In the rows, 128 means zero.
One turn or mirror swaps these rows in pairs. Which row does each one swap with?
The rows were stretched afterwards, more along some directions than others.
K_25: [156 146 168  76 142 137 117 132 106 142 132 173 148 146 163 163 174 117
 149]
K_48: [151 132 178 115 120 137 134 156 130 125 118 179 101 149 160 145 148 161
 154]
K_913: [138 128 171 136 114 130 138 127 134 136 157 120  92 123 147 146 132 169
 172]
K_203: [141 140 168 133 120 119 129 140 155 127 147 151 102 144 109 154 130 147
 159]
K_717: [161 130 149 130 127 114 128 137 163 130 127 133 121 136 137 114 124 160
 124]
K_714: [164 125 152 133 129 117 129 116 166 127 135 121 122 139 135 116 132 162
 134]
K_261: [158 134 175 101 154 146 105 153 109 129 135 164 113 122 181 165 149 155
 188]
K_366: [153  98 110 126 127 134 117  97 134 137 140 123 111 119 108 162 141 138
 155]
K_9: [141 118 132 157 121 146 157  97 140 122 120  94 118 117 128 105 138 142
 126]
K_980: [140 104 115 145 118 127 145 132 153 128 139 151 101 121 113 142 123 172
 128]
K_209: [170 110 153  94 149 141  81 155 121 122 108 189 120 126 109 165 148 127
 160]
K_395: [134 113 149  87 131 137 125 110 114 133 156 150 135 138 142 127 163 112
 178]
K_530: [136 143 157 135 134 123 143 158 145 136 125 152 119 137 148 107 116 169
 139]
K_403: [161  97 144  79 161 150 110 116 120 134 141 193 133 122 159 141 176 132
 184]
K_223: [164 120 151 136 127 124 131 118 164 124 134 115 118 136 131 119 124 160
 134]
K_247: [141 101 114 161 119 150 134 126 141 133 129 116  97 105 125 135 120 149
 134]
K_782: [146 112 136 109 137 150 117 112 109 140 169 139 112  93 142 167 158 132
 158]
K_865: [157  94 125 109 162 160 123 119 116 128 125 172 121 102 155 136 170 143
 167]
K_709: [118 119 150 115 132 153 139 114  86 132 147 127 135 108 124 124 161  89
 171]
K_61: [144 112 138 112 135 156 112  96 108 134 162 128 129  99 127 153 162 102
 150]
K_631: [166 101 146  73 150 145 112 129 135 134 155 207 122 126 162 151 177 146
 178]
K_312: [137 155 185 108 123 143 155 125 103 149 144 143 137 150 160 142 164 118
 142]
K_65: [152 142 153 124 132 115 128 169 156 138 138 169 116 132 157 122 126 171
 138]
K_698: [169 118 161  96 149 135  93 155 134 124 115 198 116 134 106 173 153 135
 152]
K_439: [172 124 151 132 128 123 128 121 163 127 130 123 122 135 139 123 130 158
 133]
K_486: [136 116 165  84 127 146 127 120 113 134 153 153 127 132 145 131 161 113
 179]
K_251: [146 107 161  76 138 144 124 121 117 131 158 174 129 133 155 137 169 123
 181]
K_815: [131 132 173 133 118 140 136 143 122 132 151 128  94 118 155 146 125 162
 174]
K_879: [162  96 120 129 133 149 121 102 131 139 130 127 106 112 110 165 143 139
 149]
K_421: [110 128 148 127 141 162 146 127  83 128 144 131 126 111 123 128 144 100
 170]
K_155: [162  96 123  97 166 158 122 125 118 130 135 181 120 105 163 141 166 145
 167]
K_992: [166 142 175  81 152 146 103 133 110 138 127 178 149 145 157 164 174 111
 158]
K_993: [116 136 147 140 141 145 153 166 111 132 127 153 114 114 138 114 124 154
 150]
K_674: [154 122 152 115 151 163 112 104 154 119 110 130 128 132 125 132 153 107
 140]
K_904: [159 125 192 127 125 151 139 160 127 120 118 168  94 144 162 140 135 174
 164]
K_490: [156 126 193 129 120 150 146 151 127 120 122 159  91 145 157 139 133 174
 157]
K_527: [141 105 111 152 118 131 140 137 153 129 131 135  98 112 111 139 115 159
 128]
K_102: [151 114 129 154 137 155 146  98 129 125 116 106 115 109 136 117 144 137
 134]
K_427: [166 108 147  99 151 142  82 150 113 121 108 176 122 123 104 162 144 112
 158]
K_802: [145 133 179 125 149 171 142 130 153 126 102 132 112 142 133 125 141 128
 140]
K_609: [152 112 171 108 122 142 116 133 112 141 174 164 100  99 155 168 162 158
 172]
K_521: [133 150 177 151 111 151 166 115 122 140 139 101 122 141 149 115 139 121
 127]
K_572: [149 110 167  96 117 129 122 137 116 142 170 178  99 101 161 161 169 154
 174]
K_91: [156 128 169 108 135 128 115 138 157 124 133 182 109 147  90 169 148 150
 149]
K_509: [126 137 149 134 148 143 150 173 120 133 134 158 111 115 150 115 118 158
 150]
K_866: [155 115 147 100 147 163 101  90 126 123 138 136 139 120 127 144 171  87
 155]
K_964: [140 112 158  86 126 138 121 113 111 135 156 146 131 132 146 130 163 112
 177]
K_920: [120 119 153 117 135 154 137 108  92 126 148 129 136 113 128 123 164  89
 173]
K_103: [148 113 137 133 146 167 143 129 132 136 104 134 100 132 106 151 129 150
 142]
K_53: [136 123 132 156 117 140 157  94 137 124 119  93 122 123 118 103 140 133
 118]
K_411: [154 131 155 111 114 119 119 129 131 134 125 166 118 147 164 144 164 137
 157]
K_242: [127 124 151 172 113 165 167 106 124 137 143  80 104 112 145 110 128 125
 130]
K_651: [129 117 131 171 126 165 163 120 129 138 143  91  93 103 143 127 117 142
 138]
K_139: [143 109 161 103 122 123 115 141 116 142 158 176 103  99 156 147 165 143
 173]
K_525: [147 140 185 124 139 169 140 131 148 128 102 139 114 151 140 125 143 134
 140]
K_501: [165 118 133 101 111 113 113  99 144 135 142 164 116 143 136 165 172 139
 154]

K_395 swaps with K_714
K_312 swaps with K_674
K_527 swaps with K_572
K_993 swaps with K_865
K_992 swaps with K_525

